In the data rows, 128 means zero.
Here are some points:
[113  97 255 205 204 102 165 172 145  87 112  90  95 197 166 156 165 122 169  65 127 102   2 144]
[129 128 195 149 110 140 114 138 164 140  90  54  80 144 174 133 160 131 162 139 110 101  90 145]
[ 77 125 237 193 143  62 127 167 130 154  91 114 113 158 193 129 149 135 182  64  85 104  25 118]
[100 170 159 110 212 133 154 235 134 127 113  89 130 128 133 141 164 145  86 181  55 140 116 165]
[158 131   0  91 136 220 103 110 170 107 147 185 131  53  67  93 197 108  59 160 117 143 221 118]
[117 112 147 131 195 113 136 193 146  99  89  91 114  74 122 145 145 103 178  94  85 190  38 107]
[172  95 213 168 166  90 123 140  98 172  93 109 135 183 144 151 140  99 153  69 123 192  52 151]
[129  95 136 109  60  91 170 155 106 131 164 150 143 158 141 132 125 175 116  70 166 184 112  96]
[123 134  82 169 218 138 103 122 228 113  70 122  99 103  91 131 207 133 108 210  60 169 118 134]
[171 187   0  92 154 209  92  75 170  92 138 161 118  75  98  83 148 162  37 174 128 148 254 124]
[188  75   0 143 174 213 106  85 158 126 153  97  97  56 102 120 187  88  31 208 118 131 255 116]
[ 98  99 197 172 143 171 131 228 148 107 111 119 147 108 191 131 147 168 171  68  61 143  63 152]
[161 128 139  47   0 172 188  75  42 149 220 173 148 136 159 153  34 107  58 102 255  74 198  99]
[142 119 168  26   0  82 178  73  21 135 215 121 108 133 108 100  17 113 180 125 212  72 206  98]
[ 94 154  73  99  93 166  80 123 126 106 164 127 154 110 113 146 111 103 119 155 121 127 179 104]
[ 57 119 159 165  91  90 166 180 165 111 109  55  84 153 157 144 151 137 178  96  62 141  80 187]
[125 127  53 198 138 176  97  99 167 116 120  99 107  95  50 171 207  83  70 181  99 105 215  67]
[154 141  20 159 114 115 128  85 114 111 174 164 107 113  87 165 154 139  75 218 157  90 206  54]
[ 90 141 136  83  67 141 162  66  15 122 174 133  97 136 123 120  26 125  39 106 155 123  98 115]
[162 144  32 101  85 189 154  87 162  71 104 175 164 103 101 116 129 117  32 224 146 150 255  93]
[144 196  91  82  37 123 110  82  46 135 210 160 118 116  93  97  68 158 106 139 216 141 206 142]
[ 36 126 247 140 178  42 140 215 173 151  51  85 150 179 203 163 174 126 230  89  75 130  12 171]
[ 97 100 242 125 183  49 162 173 144 105  59  69 100 139 165 161 211 202 199 109  65 182  49 155]
[215 208   0  86 148 196 143 112 118 135 166 156 189  80  93 171 129 124   0 217  91 130 219 135]
[128 134  68 122 136 147 106  94 180 167  94  97 153 138 136 117 174 108 101 152 121 124 158 162]
[103 114   2 135 180 255  71 137 204 146 154 161 149 119  85 128 204  74  56 210  77 145 234 152]
[138 134  38 137 161 209 145 117 104  70 129 106 147 106 125 132 141 147  79 181 137 124 171  52]
Here are 12 more points, each followed by its number:
[115 160  14 137 143 161 168 113 139 103 139  97  70 156 148 103 154 121 105 168  94 183 231 152] 0
[170 133  75 104 132 161 171  42 144 112 131 122 141  95  98 142 195 124 109 184 109 129 154 127] 1
[142  50 241 170 222  92  64 193 161 118  82  82 104 174 154 146 135 145 214  57  64 110  18 148] 2
[214 125  58 101  95 133 168  80 160 108 198 165 100 144 100 126 114  82 102 216 134  80 194  91] 3
[114 152  70 155 196 172 124 106 155 129 131 131 146 189 103 147 146 109 136 112 151 118 152  92] 4
[ 67 124 111  89 104  96 149 116 113 160 150 146  75 138 110 114 145 156 132 154 166 144 162 125] 5
[ 92 170 206 101  13 106 131  66   0 145 145 189 153 105 132 128  47 125 175 107 229 171 124  95] 6
[134 113 170 149 178 147  97 103 126  99  64  98 175 121 125 106  81 135 121  88 110 134  92 123] 7
[199 143  98   6 183 175  64  91  40 103 139 133 198 110  84  59  53 103   5 177 161 109 214 108] 8
[156 117 240 152 159  88 124 145 109 121  94 105 189 152 153  99 137 104 153  72  95 145  48 145] 9
[145 166 172  41   0  12 180 113  54 175 189 181 123 191 173  91  35 151 166 167 236  92 207 127] 10
[ 51  98 196 183 152  58 142 169 157 146 160 130 107 193 184 141  80 138 194  71  98 144  51 158] 11
Which three of these numbered points are nearest to each point below, looking only along the 3 directions in which the first points spread most? Their numbers follow each, nearest first.
[145 132  70 104  88  80 165 109  75 132 122 132 122 109 104 146  94  95  76 181 195 123 201  91] > 3 5 1
[ 84 134  56 146 196 172 111 184 224 144  98 111 117 103  95 167 223  95 191 144  70 112 132 117] > 4 0 1
[ 72 106  97 146  50 121 169 135 112 135 169 125  78 131 140 110 132 135  89  98 110 110 167 165] > 5 4 7
[ 99 158 186 127  77  97 138 119  41 169 137 188 133 139 134 123  51 151 188 124 177 127  68 163] > 6 5 10
[185 148  93 110 181 161  79  69 145 134  85 112 151 121  85 125 161 120  76  93 114 146 149  47] > 1 4 0
[ 74 108 173 233 193 101 121 234 219 102  93  89 100 173 152 114 209 125 191  89  33 151   0 115] > 2 9 11
[148 159  59  51  69 147 177  49   0 188 122 172 156 133  57 106  42 135  65 160 207  94 168  72] > 8 3 10
[107 147 144 186 129 116 133 147 171 117 150 129  86 150 158 120 193 129 213 158 119 127 111 186] > 7 4 9
[ 92 105 237 211 188  48 150 218 140 113  76  97 103 192 170 135 168 168 201 105  85  80   8 149] > 2 11 9
[ 74  92 244 199 179  89  94 159 101 120  77  95 128 134 167 167  77  75 195  49 114 106   0 139] > 11 2 9
[111 128 184  82 111 114  98 116  94 201 137 140 145 136 116  80  92 106 122 121 175 110  98 103] > 5 7 6
[119 111 210 125 153 137 140 203 175 103  81 124  85 125 170 115 157  88 145 109 113 126  57 142] > 9 7 11
[110 109  43  96  98 168 127  67 123 134 186 138 131  63 101 113 161 147  55 191 145 150 212 100] > 3 1 0
[193 151  86  58   0 143 178  49  59  85 175 206 186 179  55  93  86 109 118 156 193  84 191 108] > 8 3 10
[139 107  49 126 165 116 132 131 134 160 118 184  84 117 135 115 154  88 133 172 167 168 145 155] > 4 1 0
[144  94 220 153 211 147  97 223 178 145  47 116 126 128 183 162 161 116 149 106  65 176  46 147] > 2 9 11
[130 145 197 112  75  92 103  87 100 121 128 108 135  99 108 109  34 157 163  87 233  34  72 121] > 6 10 5
[129  98 195  85  54 114 103  80 181 177 108 122 128 138 102 107 119  61 161  86 157 165 192 144] > 5 7 4
[160 151  62 106  96 159  84 100 114 136 129 153 171 123  75 141  74 169  77 106 202 151 157 108] > 8 3 5
[149 113  27  80 185 234  46 116 162  72 123 183 193  84  55 157 164  77   2 127 106 124 168 104] > 0 1 8
